(in the rows, 128 means zero)
X: 3 groups of rows, each row roughly a mix of its group's hidden directions:
X (91 x 13):
[[101 164 107 152 175 123 101 140 123 151  63 125 146]
 [134 154  80 148 164 122 122 169 101 151  96  99 169]
 [ 86 154 150  89 126 143 181 115 101 151 167 129 157]
 [107 129 167 123  98 155 170 102  82 149 109 108  85]
 [162 116 136 176 109 146 123 136 134 141  62 103  86]
 [ 87 138 100 101 151 127  69  97 117  96  91 131 152]
 [144  88 148 151 156 161 108  98 174 141  95 132  84]
 [173 139 124 171  85 127 176 123 136 163 158 145 104]
 [152 104 147 112  57 149 122 140  94 101 170 124 115]
 [154 104 164 121 134 142 153 196 158 116 161 123 161]
 [ 97 143 100 123 109 133 126 157  85 150 154 121 199]
 [112 143 105 113 118  91  92 109 100  62 151 150 103]
 [126 110 118 150 117 129 105  77 103 147  80 119  67]
 [ 99 157  91 128 104  83 107  97  82 101 137 148  98]
 [144 143 139 128 147 145 177 143 135 213 120 123 121]
 [114 100 107 101 142  98 133 154 112 147 194 132 177]
 [132  84 119 107 140 114 138 174 102 132 179 102 175]
 [ 85 152 100 112  90 134  88 128  74 110 132 118 165]
 [149 142 138 134 130 125 193 161 123 198 137 139 139]
 [130 136  94 122 139  86  78 127 152  78 156 169 131]
 [104 160  72 126 115 119  76  89 107 114 123 160 147]
 [ 92 151  95 108  93 130  79 102  82  97 114 123 146]
 [ 93 165  99 134 144 130  79 131 105 100  76 108 155]
 [121  91 161  95 200 128 126 154 155 112 107 111 134]
 [106 141 142 128 174 139 182 143 143 171  75 114 131]
 [122  97 130 133 136 123  63  85 158  85 134 142  96]
 [116 133  82 130 145  89  73  89 148 115 139 171 116]
 [141 152 178 132  90 158 153 140 107  93  91 106  92]
 [169 119 146 167 117 145 108 143 157  98  75 119  83]
 [179 107 119 136 131 142 167 169 116 188 152 109 128]
 [145  93 151 117  67 157 100 136  97  89 149 122 101]
 [ 84 147  91 102 124 118  73  93 103 108 100 131 155]
 [104 166  90 140  66 128 104 109  82 134 142 135 151]
 [ 90 137 135 110 123 144 179 106  85 186 140 109 145]
 [149 125  96 139 154 101  96 160 186 124 151 157 168]
 [ 89 143  93 100 127 122  72  90 105  99  96 130 150]
 [172 114 152 152 116 123 192 151 148 167 156 127 108]
 [171 138 122 166  84 117 176 110 140 167 148 145 100]
 [117 122 178 120 100 160 163 108  86 128 107 104  81]
 [142 118 144 108  54 155 121 141  85  98 159 115 123]
 [ 84 129 129  96 128 138 158  81  72 167 142 112 135]
 [171 110 162 155 136 125 183 139 168 161 138 129  93]
 [ 94 163  93 124  78 128  83  98  84 113 121 130 142]
 [117 131  82 120 141  80  79 116 134  91 163 164 133]
 [106 156 109 144 196 102 140 119 161 160  91 136 145]
 [155 117 147 115 118 119 124  85 145  94  97 123  55]
 [158  88 170 119 104 142 159 118 150 155 168 148  85]
 [158 130 116 132 144 110 105 181 178  91 153 146 167]
 [151 133 120 125 143 112 110 181 172  84 163 148 168]
 [ 88 137 115  93 118 131  72 106  94  82  98 112 135]
 [169 111 156 156 142 124 185 144 169 168 144 133 106]
 [157  90 153 116  66 153 113 131 106 107 169 130  99]
 [143 152 128 128 126 139 189 171 105 188 122 115 151]
 [115 161 105 140  50 132 123 120  78 134 147 121 140]
 [132 103 141 115  69 150  96 136  91  70 140 115 117]
 [113 107 128 120 107 133  69 103 122  53 128 121 116]
 [158  85  99 147 153 142  55 124 134 120 128 110 101]
 [132 134 112 152 197 116 140 132 160 187  99 132 127]
 [138 138 178 123 109 168 185 168 119 140 118  95 147]
 [150 145 124 132 143 139 182 161 120 204 124 116 138]
 [ 85 158 101 119  88 138  83 114  79 108 122 120 158]
 [129 131 128 151 117 139 169 176 115 173 169 123 179]
 [136 164 131 132 154 149  98 100 183  75 104 154 118]
 [173 111 155 157 144 124 181 130 175 160 134 136  95]
 [ 91 155  86 112 104 124  74  98  90 104 115 135 151]
 [111 111 125 121 110 128  69 103 126  50 129 123 119]
 [169 122 156 154  89 133 189 150 131 153 156 115 101]
 [146 102 149 112  59 156 111 138  91  94 156 119 111]
 [149 158 128 147  99  91 148 141 118 168 170 183 148]
 [152  93 158 124 199 140 146 163 168 116 129 128 123]
 [146  84 139 131 120 121 154 199 110 126 166 100 150]
 [113 144 154 104 125 164 184 137  97 160 130  91 169]
 [120 134  82 136 140 124  76 143 100  78 104  95 158]
 [119 102  77 126 170  99  87 107 154 149 157 154 153]
 [124  95 170 105 190 141 120 143 156  95  97 107 114]
 [122 124  70 134 160  94  88 110 158 157 144 157 157]
 [ 96 159  84 120 107 126  73  89  98 103 112 143 144]
 [157 122 141 124 119 118 125  77 151 101  92 129  58]
 [152 109 164 159 182 144 154 156 181 144 136 137 112]
 [149 138 173 132 104 164 175 177 118 131 108  90 144]
 [125 177 116 115  96 149 148 163  77 155 117  99 163]
 [149 137 171 133 107 165 178 174 122 140 106  90 146]
 [131 102  80 132 151  92 110 154 143 165 165 137 177]
 [129 170  89 141 152 125 139 168  98 163  99 103 172]
 [161 128 111 137 137 103  86 168 170  70 139 148 142]
 [185  74 115 151 112 120 132 175 105 125 165 130 126]
 [112 129  74 126 152  90  80  86 144 143 141 165 134]
 [130 159  88 138  56 112 129 100  91 145 148 142 130]
 [152 156 104 130 100 137 150 179  77 159 138 107 165]
 [120 116  74 129 153  81  85 125 144 113 169 161 141]
 [156 123 160 120  84 154 177 159 102 175 149 131 116]]
which group is each row in? (one row of each group first):
[141  96 179 121 110 134 160 107 159 150 158 163  84] | B
[123 124 122 140 139 138 156 184 116 164 170 129 189] | P
[121 154 169 128  91 151 147 106  94  99  93 118  75] | H

[ 73 159 127 128 163 108 105  91 154  94  86 140 137] | B
[103 113 142 105 194 136  84 124 152  89  92 125 127] | P
[143 135 174 124 110 163 182 178 125 143 123  97 156] | H
[124 161 130  98 118 118 155 175 115 118 164 122 195] | H
[109 117 124 126 102 115  77 110 118  45 133 136 131] | B
[ 81 144 112 104 126 141  67 129  89  86 117 119 154] | P
[143 148  95 151  79 125 155 147  96 160 179 145 153] | P
[ 91 147  94 104 103 132  80 106  83  96 111 121 159] | P
[132  88 133 133 139 128  68  84 163  99 141 141  87] | B
